cols: J T V M K L
guto: [-14   5   8  11  23 -22]
Sosi: [-30 -12   9  28  -1 -39]
voren: [  9  -6  11  43 -30   9]
nis: [-31  13 -19 -33 -26 -23]
zivon: [  8   4 -15 -22  22  18]
sabi: [54 -8 13 22 -2 52]
ket: [-23 -30 -30 -15 -51  20]
common guto voren:  => [11]
common Sosi ket:  => [-30]
q: [  8   4 -15 -22  22  18] => zivon

cols: N W E Y
Sosi: [ 13 -36  -1 -11]
mev: [ 37 -10  15  13]
guto: [ 28 -10  -1  -2]
down: [13 -2] => Y
common mev Sosi:  => [13]
common guto mev:  => [-10]
down: [13 37] => N
down: [-36 -10] => W
common guto Sosi:  => [-1]

cols: U A Q X D R G F
mev: [ -5  -4 -22  13 -41  29  22  28]
voren: [ 19  29  11 -18  12  -2 -14  18]
belap: [ 28  21  -5 -16 -15 -20  25   6]
Ditik: [ 28  21  -5 -16 -15 -20  25   8]
nis: [  5 -19 -16  22  -6 -26 -20   0]
down: [ 21 -19] => A
common mev voren:  => [29]
q: [ 28  21  -5 -16 -15 -20  25   6] => belap
down: [-22  11  -5  -5] => Q

cols: vep tuvu semeb rus Datob zoz rim
nis: [-36 -13 -47  12 -47 -22   4]
zivon: [ 14   4  25 -11  17  10  -9]
guto: [ 14   4  25 -11  17  10  12]
q: [ 14   4  25 -11  17  10  -9] => zivon
down: [ 4 -9] => rim

cols: Z P B S H
zivon: [41 -5 10 44 35]
fuf: [-32  24 -39 -34  10]
ket: [35  9 24 42 51]
Sosi: [ 31  -5  10 -35  35]
Ditik: [ 41 -34  44  44  35]
down: [-5 24  9 -5] => P
down: [ 24   9  -5 -34] => P
down: [10 51 35] => H
common fuf ket:  => [24]
common fuf Ditik:  => [-34]

cols: ter misum pamu dil Mupas bofet
Ditik: [ -3   8   2  -4  -8 -28]
sabi: [  0 -27 -29  27 -37 -28]
mev: [-9 12 23 -6  7 45]
voren: [-18  19  19 -17   3 -12]
zivon: [  7 -10  -8 -28 -20  12]
common zivon sabi:  => [-28]
common Ditik sabi:  => [-28]
q: [  7 -10  -8 -28 -20  12] => zivon

cols: saru rosuv radi supe Fugi Libo
mev: [ -3 -26  20   9 -22 -15]
voren: [ 20  20  23 -16  47  26]
Ditik: [ 38  20  23 -18  47  -8]
common mev voren:  => [20]
down: [20 38] => saru
common mev Ditik:  => [20]
down: [26 -8] => Libo

cols: visak nadus Segis Rulib
fuf: [51 18 13 16]
zivon: [17 20 13 19]
Ditik: [51 -4 13 12]
voren: [17 20 12 17]
common Ditik voren:  => [12]
common fuf zivon:  => [13]
down: [16 19 12] => Rulib
down: [20 -4 20] => nadus
common voren Ditik:  => [12]

cols: gupab diza vuv verev
voren: [ 43  43 -19   3]
nis: [ 43  43 -21 -20]
Sosi: [ 43  43 -20 -20]
common nis voren:  => [43]
q: [ 43  43 -19   3] => voren
down: [-19 -21] => vuv

cols: Ruz limi Beki fovir Sediz Giru Kuden soled
zivon: [-55   2  -4  29   3  15 -10 -43]
fuf: [-47   5  41 -18  20   0  -8 -26]
Ditik: [-22  30 -54  10  27  -5 -36   3]
zigep: [-54 -56  45  15  21 -17  11 -18]
guto: [-42  -8  29  31 -37 -52  23  23]
voren: [ 51 -32 -53  51  35   6  53  48]
Sosi: [ -1 -29 -57 -17  54 -50  57 -18]
nis: [-18  24   2  31 -45 -40 -42 -11]
common zivon nis:  => [2]
down: [ 41 -54  45  29 -53] => Beki
common nis fuf:  => [-18]

cols: Ril tizo Tuke lakiv tigu tota lafo tife Suzok neri
Sosi: [  0 -14   6  -5 -17   1  27  -4  20  -8]
guto: [-20  25 -12 -24  -5 -26  14   7  22  28]
nis: [ -4   1   5  11  -4   7 -34  -1 -43  -8]
zivon: [ 16 -29  13  11  -9  -5  -6 -17  25  -6]
zigep: [ 10  25   3   5  27   2 -52  -8 -35  17]
sabi: [-17  26 -12 -29   4 -14  -1  27   3   4]
mev: [ -8 -18  -5   0 -16   2  28  -2  15   3]
common sabi guto:  => [-12]
down: [  6 -12   5  13   3] => Tuke
common zigep guto:  => [25]
down: [11 11  5] => lakiv
common mev sabi:  => [3]
down: [-5 -4 -9 27] => tigu
common guto Sosi:  => [-5]

cols: Lige kov mufo zupa fubud kori tik lub
fuf: [-22   3  38 -17  30   3   2   0]
zigep: [-22   3  38  -1  30   3   2  -9]
zivon: [ 29 -13   5  24   9  -1  19 -43]
down: [ 2 19] => tik
common zivon zigep:  => [-1]

cols: mase dite sene mume Navot pava
mev: [-14 -40  35  -6 -12 -11]
nis: [ -5 -26  -8   0  -3  -1]
Sosi: [ -1  18 -14  34  12  -2]
zigep: [ -6 -23  29  12 -26  -7]
voren: [ -2 -36  -2 -25 -23 -11]
sabi: [ -2 -32   2 -55 -41  14]
guto: [-41 -24  26 -13 -22  17]
Ditik: [ -2  31 -25  51  -7  -2]
down: [ 35  -8 -14  29  -2   2] => sene
down: [ 12 -25] => mume
common Ditik zigep:  => [-7]
common zigep mev:  => [-6]
down: [ -7 -11  14  17] => pava
common mev voren:  => [-11]
common Sosi voren:  => [-2]

cols: zakub Beku pes das Bolos dek
Ditik: [ 11  -6  24 -38  34 -27]
Sosi: [ 10  -6  25 -29 -24 -10]
nis: [ 19  17  25 -38 -44  -1]
mev: [ 11  13  27 -25 -43 -26]
voren: [ 11  -6  24 -17 -16  -8]
sabi: [ -6  17  24 -38 -44  -1]
belap: [ 16  17  34 -38 -22 -17]
down: [24 25 25 27 24 24] => pes
down: [-38 -38] => das
common Sosi Ditik:  => [-6]
common Sosi sabi:  => [-6]

cols: ziva Guz fogur Sive pozi bebil Bima nul Bimak rufi
voren: [-16 -16   9   0 -10  15   0  -3  31  21]
guto: [-19 -22   1 -10  -1   1 -10  19  29  30]
zigep: [ -3 -16 -17  -8  13  -4  -7 -22   5   2]
zivon: [  7 -18  -5 -13  14 -11 -15  22  14   1]
nis: [-19 -22   1 -10  -1  31 -15  23   5  -1]
fuf: [ 17  -5 -10 -21  13   7 -11  23  -3 -20]
Ditik: [-12 -44 -22   0  14  -2  -4  11  35  16]
sabi: [-19 -22   1 -10  -1   1 -14  19  29  30]
down: [-5  1] => fogur
common sabi zigep:  => [-22]
common sabi fuf:  => [-10]
down: [9 1] => fogur
common voren guto:  => [-10]
down: [ 2  1 -1] => rufi
down: [22 23] => nul

cols: dava zava megal Bal
sabi: [ 15 -24   1 -35]
Ditik: [11 38  2 26]
ket: [17  7 -3 -2]
nis: [-28 -11  11 -52]
belap: [ 11 -10  -3  52]
Sosi: [ -5   0 -21 -18]
zigep: [ 11 -11   8 -13]
mev: [ 22  30 -24  -5]
voren: [ 11  25  -8 -24]
guto: [ 5  9  6 12]
fuf: [ 4  9 -3  9]
zivon: [28 28 -7 -5]
down: [ 38   7 -11 -10   0 -11  30  25] => zava
common voren nis:  => [11]
down: [  8 -24] => megal
down: [-35  26  -2 -52  52 -18 -13  -5 -24] => Bal
down: [11  5] => dava

cols: sop fefuv Tular Todat
sabi: [-13  -2   5  -2]
guto: [20 -8 11  5]
Ditik: [  0  -3 -12   8]
nis: [-32  -4 -25  11]
mev: [12 -9 -2 -1]
ket: [ 47  11  48 -38]
belap: [  1  -9 -16  16]
down: [-32  12  47] => sop
down: [ 11 -12] => Tular
down: [-13  20   0 -32  12] => sop
down: [11 -1] => Todat
down: [ 5 11] => Tular

cols: Tuvok nikop Mas fol Keze
voren: [-31   9  47  52 -19]
sabi: [ -2  -1 -49 -24   5]
zigep: [ 14  -2  31 -15  28]
Sosi: [ -2 -23 -49   6 -29]
ket: [ -2 -23  -8 -47  34]
down: [ 52 -24] => fol
down: [ 47 -49] => Mas
down: [-49  -8] => Mas
common ket zigep:  => [-2]

cols: poz Pufod vuvo gupat Somer Besab sira pima Fele tifo
guto: [ -8   1  18 -28 -26   2 -32  18  -8   6]
zigep: [ -8   1  18 -28 -26   2 -16 -13   5  -5]
mev: [-12  15  13  -4   8   5   5  12  -6  41]
Ditik: [-22 -34   2 -10  -6  -1 -17 -13  14   2]
fuf: [-16   5 -12  21  42   2 -11 -17  -5   6]
nis: [ -7  13  -4  41  -7   6  -2   3 -14  -2]
common nis fuf:  => [6]
common mev Ditik:  => [-6]
down: [-5 41] => tifo
down: [ 15 -34   5] => Pufod
common guto Ditik:  => [2]

cols: Nur Zale zot seme
guto: [ 21 -21 -36 -24]
voren: [ 0  1 18  2]
Ditik: [-22  -1 -15 -29]
ket: [-29   1 -41 -20]
belap: [ 35  31 -14  -1]
down: [-22 -29  35] => Nur
common Ditik ket:  => [-29]
common belap Ditik:  => [-1]
down: [-24   2 -29] => seme
down: [ 1 -1  1 31] => Zale
common voren ket:  => [1]
down: [-36  18 -15 -41] => zot

cols: leg bab teza Zabe Fimo
mev: [-4 -2  0 -1  1]
voren: [ 17 -10  -1  -9 -47]
fuf: [-4 -2 -3  0 -9]
common voren mev:  => [-1]
common mev voren:  => [-1]
down: [  1 -47] => Fimo
common fuf voren:  => [-9]
down: [ -2 -10] => bab
down: [ 0 -1] => teza
common voren fuf:  => [-9]

cols: pasar mepab Modok Leb fik pofib fof moze
fuf: [  9  12 -33  27  23 -18 -45  41]
nis: [-20 -18  14  10 -45  27  24 -18]
ket: [-18  15  10 -28  30  20 -44 -49]
down: [-18  15] => mepab
common fuf ket:  => [-18]

